One vector is turned by the same rotation once a step. Each row is the vector after some number of steps, and that number follows the row.
The counts run from 0 to 444.
[ -7   0  12  26  -8 -24  -4 -21  -6 -28 -14  13  -6  -6 -35  32   6  23
  -3 -22 -26 -31  38  10  12  14   4  15  -1 -27 -15 -12  35   5  16 -20
  17  39]
178
[-41 -47  -4   8  -2 -17 -30 -17 -15   6 -18   5  30  18 -15   2 -29   8
  55   0  13  13  11   0  39 -25 -25  -5  -6  -6   3  -9  -3   2  26  -8
   1  -8]
415
[-41  -5  34  18  -5 -18   2  -9 -24   6  19   4  25  11 -17  22  28  15
  12  19  17  -2 -11  34   1  -8  13  -2  25  17  -4 -28  -6 -13  63   4
 -22  11]
405
[-29 -18 -36  10   6 -30 -27  23  28  -8 -17  -1  22  10 -18 -11  13  48
   8  -3  14  12  14   4  14 -27  14  17  20  -3  10 -12 -27  26  41  12
 -12   4]
387
[ -9   5  21  28 -19  11  13 -16  -1 -20   2  12   5 -23  -7   2   5  -5
  30  -3 -50 -18  46  -6 -24  13 -22  13  -5  -3 -12  17  45   4 -32 -13
 -19  33]
328
[ -5  27  43  15 -10 -29  19  -4 -23 -27  -8  -1 -21  -6 -38  45  14   4
 -10  -9 -21  -7  19   1  -3  14  10   2  15 -14 -24 -15  28   5  24 -17
  -2  35]
177
[-47 -17  10   5  -5   1 -13  -6  25   8 -20  27  -2 -14 -25   4  -7  28
   4 -13 -11 -31   4  -7  51 -27 -15 -18  -7   6  -7 -15  -6  -1  34  -5
 -36  31]
46
[  2 -25  32  32 -17 -23  23   4  14  29  44 -43  14  18  11  -9  13   9
  13  17 -22  -6  19  13 -14  19  19 -15   6  35   0 -17  -2  -4  13   4
   8  15]
127
[-36  36 -25   4 -10 -11 -15  33  -9   9 -23  -5  10 -35  17   2   6  -3
  10  15  13   4  31  -1  19 -31   9  26 -23   9   9   0  17  10  -9  30
 -46 -18]
88
[-16   3  -5  20  -2 -22  19  43 -12 -35   1  37   5 -14  -9  16  -8  -1
  39   1 -14  16  -5  -4 -29 -19 -21   3  19   7 -39  -1  22   5  14  21
 -17  24]
184
[-55  -2   1  15   0  -6 -16 -24 -31 -14  13   4  41  11 -14   7   9  40
  22  -1  -5 -10  45  16 -15  -3 -12   6   6 -26  -4 -17  41  -1  -1   2
  -8   0]
207
[-17 -23  55  23 -27   0  24 -23  -4  -2  16  -3  -7  14 -14  16 -22   1
  21 -24 -23   1  12  -2   3   1 -16 -41  18   5 -20  -9  24 -10  20 -11
  18  28]
173
[  5 -41  14  31 -19  -7  14 -21  21  13  43 -32  21  12  -1 -19  16   6
  40   2 -43  -2  25   8 -16  31  -3   2   0  31   6   9   0   8  -6 -20
   7  18]
128
[-46  24  16  15 -10   8  10 -10  14 -14 -23  30  -9 -31   1  36 -13   7
  -2 -23  -6 -13  23  -8  18 -24   0   5  18   3  -5  -2  25  -9   9  45
 -25   5]
196
[ -9   1   1  16   3  -9  34 -36   3 -37 -11  42  29  -8 -24  27   4  30
  12  -4 -37  -6  50 -11  -8  27  -6   4 -11  -4 -21   1  21   4 -16   5
   4   5]
203
[ -2 -42  11  17 -14 -21  14 -28  11  25 -19 -47  13   9  -3  21 -11   4
   3   5  11  11  13   5  45  11  25  -2 -24  15  18 -25 -14   6  14   1
  21 -13]
269
[-17  -9   2  20  -1 -31   4   1 -10  20  14 -31  49  22  11  18   8   7
  15  37  21  31   9  25   8   6  25  15 -16  22   4 -21 -10  -3  32   7
   2 -14]
260
[  5  -5   1  19 -30  17  35 -27  10  12 -26  -9  22 -16  17  13  -9 -11
  25  13 -28  10  52  -9  25  15  -5   5 -16  21   4  19   8   1 -35  17
 -14 -22]
95
[-20  -9  42  17 -22 -24  -7  39 -10  -9   3 -25 -17  19 -10  -4 -30  -2
  27   0  -3  22 -17 -12   3 -37 -13 -25  20  -8 -26  -5  10   3  36  -3
   6  25]
164
[ 14 -10  30  17 -10 -19  46 -16   6  -9  -2  17  12   8 -26  42   1  -1
   2  11  -8  15  -1   6  11  23  22 -16  13  31 -20 -15 -25   1  40   6
  -1  11]
401
[ -6  -3   9  16  -7 -18   8 -17 -37 -32 -11  12  25  18 -24  40  14  -2
  38   5  -4  26   5   3  -7  20  -9  17  10  -4 -16  -4  -3  19  39 -28
   3   7]
32
[-18   7  42  28 -29   1  32 -15 -22  -2  25  -8   5  -3  -1   7  -4  -5
  27  -1 -43 -15  29  -2 -24  12 -24 -23   4   5 -23  10  42  -9 -28  -9
   0  12]
327
[  5  10  13  14 -29   4   7  11  21 -11 -38  10 -33 -39 -10  11 -15  -6
   5 -18 -38 -14  34 -22  36 -10 -10   2 -16   1  -6  24  30  13 -21   2
 -19  25]
320
[-18 -34  -5   2  -3 -20   6  16  14  -5   1 -19  23  37 -23  -6 -17  41
  29   9   1  39   3 -10  10  -4   6 -37   4  -2 -11 -21 -19   9  36  -5
   7 -16]
389
[-33  20  42  12 -33   4  26 -19  -9  34   8 -41  15  -2  15  13  10   7
 -11  16   5  -5  29  13  13  13  21  -6  -8  16  15 -11  19  -9 -16  17
 -25 -10]
98
[ 18  -3 -28  27 -12  -8  25   9  23 -10   2  15  31 -29   5  -5  23   5
   9  28 -40  -3  51   1  -7  26   5  30 -20  31   1  15   2  16 -19   9
 -21   7]
104
[-23 -16  -5  15 -11  22  27 -46 -12  -7  11  28  42  13  -8 -11  13  24
  33   8 -29   5  46  -4  -7  17 -10  -2   7  16   2  15   7  -1 -19  -5
 -41 -10]
228
[-31   0 -14   7  -2   1  22 -44  30   6 -12   4  27   2 -11   6  11  43
  -6  -5 -14 -22  57   6  27  18  20  -3  -5  10  12 -13   7  -7 -13  25
 -15 -12]
224
[-20  -7  12  19 -23   7  -5 -36   6 -15 -38  -7   6  25 -13  33 -13   6
  24 -27   3  34  17  -8  47   1  18  14  19  -2  28   3 -11   8  33   0
  11 -20]
394
[ -1  18 -14   5 -11 -11   7   3  17 -27 -31 -23   7  18 -19   2 -11  29
  10  -5 -29  38  47 -33   4   8  18   5   6 -20   0  22   1  30  -5  -6
  -4 -30]
365
[ -2  10   3  11 -20   8  45  21  53  -7  -1  15 -16 -16   6  -6 -22  12
   7 -14 -37  14  25 -28  -7 -13   4 -25  21  21 -16   9   8  -3 -21  43
 -19  -5]
346
[-20   7  15  25 -28 -16 -22  25  32   0 -20 -31 -19 -13   9  12  -5 -19
   9 -17  -1  16   5   2  40 -33  19  35  18  25  21  12  -6  18  32  32
   0  15]
142
[-35 -26 -22   7  11 -28 -25  -8 -17  -4 -21  19  32 -14  -1  23 -21  20
  38  14  19 -12  34   0  29 -13 -18  11 -25  -4  -7 -18  22  -3  -1  21
  11 -18]
62
